A: several groups of rows, each row roughly a mix of its group's hidden directions; one row fits no group
A (87 x 11)
[[ 31  37  -5  22  -2  17   8  26 -33   8  11]
 [ 16 -42   0   1  32   1  23   9  -4  39   2]
 [ 10 -25 -11 -33  20   0 -26  14  17  31 -26]
 [-25  27  25 -17 -13   0 -19 -22  29 -29  15]
 [ 18  34   1  34   2  22  28  11 -34   3   3]
 [-24 -34 -22 -22 -10 -23 -25 -11  31  -8  -9]
 [ 36  -4   5  20 -18  12  29   9 -38  -5 -25]
 [ 16 -15 -27  12  20  -6   9  39 -21  34  14]
 [-15 -16 -49   5 -22  19  -4 -14  30  11 -15]
 [-13  19   2 -22 -40  19  20 -15  36  -2 -16]
 [ 25 -24  13   7  23  16  33  17 -33  22   0]
 [  2 -39 -16  14  23 -11   5  -8  32  36  11]
 [ 40  15  31  13  28  -3 -14  12 -31   1  10]
 [ -7  -4 -18 -39 -19 -11  11  -1  18  20 -44]
 [  6  51  25  12   3   9 -16   4 -20 -24  21]
 [ 10 -11  10  25  33  24  38   2 -19  23 -15]
 [ 18 -28 -17  35  34  -6   3  -3 -32  12 -15]
 [ -9  -3  -2 -26 -49  12  -9 -20  17 -22 -24]
 [-13 -15  17  36  10   7  30 -38 -19 -19   0]
 [ -6  44  13 -27 -18  -8 -28   2  -9 -30 -13]
 [-31  30   8 -15 -13   8  -9 -11  45  -9  22]
 [  7  21 -16  22 -47  11  26  -8  -2 -12 -28]
 [ 14  27   8 -24 -36   1  38  15 -20  13  -9]
 [  7 -29 -18  25  13   3  29  -7  23  41   4]
 [ 17 -23  13 -34  35  -9   5  16 -10  35 -13]
 [  6 -53 -19  22   6 -21 -19 -12  23   3   6]
 [-24 -24 -12 -29 -23 -16 -28  -4   5 -34 -15]
 [-13  -6  24  42  27   1  33 -23   0   1 -16]
 [ 30 -56  -2   9  16 -20 -14   3  -7   7  -9]
 [-19  40  36 -12  -7  -6  -6 -26   8 -28  14]
 [-13  50  -1  -8  -4  -1  27  14  12  22  30]
 [ -7  51  25  -2   5  23   7  10 -25 -13  20]
 [-11 -36 -27  15   8  20 -14 -14  40   3 -18]
 [  5  19  -6 -20 -31  15  42  20  16  28  -7]
 [ 15  14  17   6  13  11  53  15   7  30 -10]
 [ 24  16   1  15   7  20  35  32 -21  26  15]
 [-22 -31  -6 -36  -2 -14  -3  -5  42  17 -12]
 [ 44 -13  15   1   0  -3   8  15 -42  -2 -29]
 [ 10 -46 -40  13   7   9  -7  19   4  22 -12]
 [-20  27  11   0  19  10  15   9  47  16  26]
 [-30 -23  -1 -15 -17 -20 -14 -39  25 -22  -5]
 [-29 -19  -1 -24 -16 -22 -26 -26  27 -24  -2]
 [-24 -38   6 -18  13 -16   4 -16  40  16 -17]
 [-18  16 -28 -12 -36  20  17  -9  36  14  -8]
 [ 22  46  27  15  11  17  12  10 -29   3  10]
 [ 15 -17  19  15  50  16   9  27 -16  15  -4]
 [ 37   6 -12   4  -3  23  22  23 -30  31  14]
 [ -3 -26  -1  15  14  28  33 -33 -25   6 -22]
 [ 21 -43  -4 -17  21  -9 -30  -6   7  29 -15]
 [ 19   9   9  21  25 -21   9  -2 -55   1   3]
 [ 17 -63  -9   0  16 -16  -3   3  -1  14 -10]
 [-25  24   6   1 -16   9  -4 -47  26 -23 -10]
 [ -2  -2  21  10  31  -6 -38   2  -7 -20  42]
 [ 17  17  30   5  -3   6  46 -18 -14   2 -32]
 [ -8  19  43  -7  -6  -2  -5 -36   5 -36 -11]
 [  1 -18  12  -2 -15 -37 -30  -9  13 -21  39]
 [ 32  28   2  47  -4  -4   8 -13 -26  13   3]
 [-26  24   9  10  -2  31  13 -18  47   8  10]
 [ 27 -22 -16 -35  -9  10  -6  30 -11  23  26]
 [ 25 -47  -3  -9  25  22  -3  -2 -29  17  -3]
 [  0 -19 -38  16  -7  22  23 -11  22  24 -30]
 [ -9  11  13  37  16  23  42 -14 -22  -8 -12]
 [ 40 -17  12  14  24   5  24  13 -24  30  -7]
 [-36   8  -1 -18 -25 -16 -17 -15  23 -39   5]
 [-10  10  37 -15  -4 -13 -33 -17  -4 -41  11]
 [ 27 -21  -3  -3  21  15  22  22  -6  48  -3]
 [ 26  50  21  19   2  16  15   7 -25   3   2]
 [-21  50   8   7   5   3 -21  -9  19 -11  32]
 [-39  17  15  17  12  19  36  -5   0 -28 -15]
 [-15  43  15  16  -6  -7  -2  24   0 -37  24]
 [-30 -25  15  13  30  10  25 -25   9  -4 -31]
 [ 14 -45   2   9  20 -12 -37   4 -25 -18  -6]
 [  1   8 -20  -9  -7  32  45   2  -7  31 -22]
 [ 20 -52  -8 -12   5  -9  17   7  -9  21 -30]
 [ 40 -10 -18  -6 -30  -1 -10  -4 -28  13  33]
 [ -4  13  11  -2  25 -23 -25  25 -18  -3  46]
 [-23  43  27 -18 -16   1   0 -18  25 -18  16]
 [  0  11 -10   1  22 -10   2  43  -2  28  41]
 [-31 -15 -22 -20   7   0  17  -7  40  34   1]
 [ 26 -14  17  23  44   3   4   8 -11  26  26]
 [-37  26  15   7   0 -15 -16  -5  19 -44  -6]
 [-34  15   1 -31   9   5   4  36  35  -3 -14]
 [-42 -13  11 -21  -6 -14 -11  -5  26 -39  11]
 [ -8 -50  20  17  25  -8   9 -34   2  -1  -3]
 [ 35 -15  11  27  28   9 -15   0 -42  -1   7]
 [ -7  55  23  -5  -3  12 -12   5 -19 -25  15]
 [  1  -3  -1  36  22   0   7 -47 -18 -11 -27]]

one row of each group, then the others: which group is each in?
[-20  55  11  -9  -3  -1 -27  -5  12 -18  18] -> F
[ -9 -34  15   9  44  21  20  -7  -8   8 -27] -> D
[-17  20  32 -18 -20   1 -14 -31  16 -36  -4] -> B

[ 16  14   5 -11 -35  -7 -13   3 -26 -35 -35] -> F
[-38  -3  19  19  15   5  45 -14  17  -8 -12] -> D
[ 28  -5   4  33 -15  -8  30 -13 -18  20  33] -> D
[  6  45  -2  24  -6  23  34  17 -23   1   2] -> D
[-47  12 -11 -29 -19  -3 -18  -8  22 -23   5] -> F
[-13  36  30 -28 -28   7  15  -6  28 -11   4] -> B
[  9 -45  12   4   9  -3 -36 -12  -9 -29 -21] -> B
[-25  19 -19 -25 -47   4  12  -9   8 -23  12] -> D
[ 20 -29  -6  31  24   5  26  -1   8  38  11] -> F
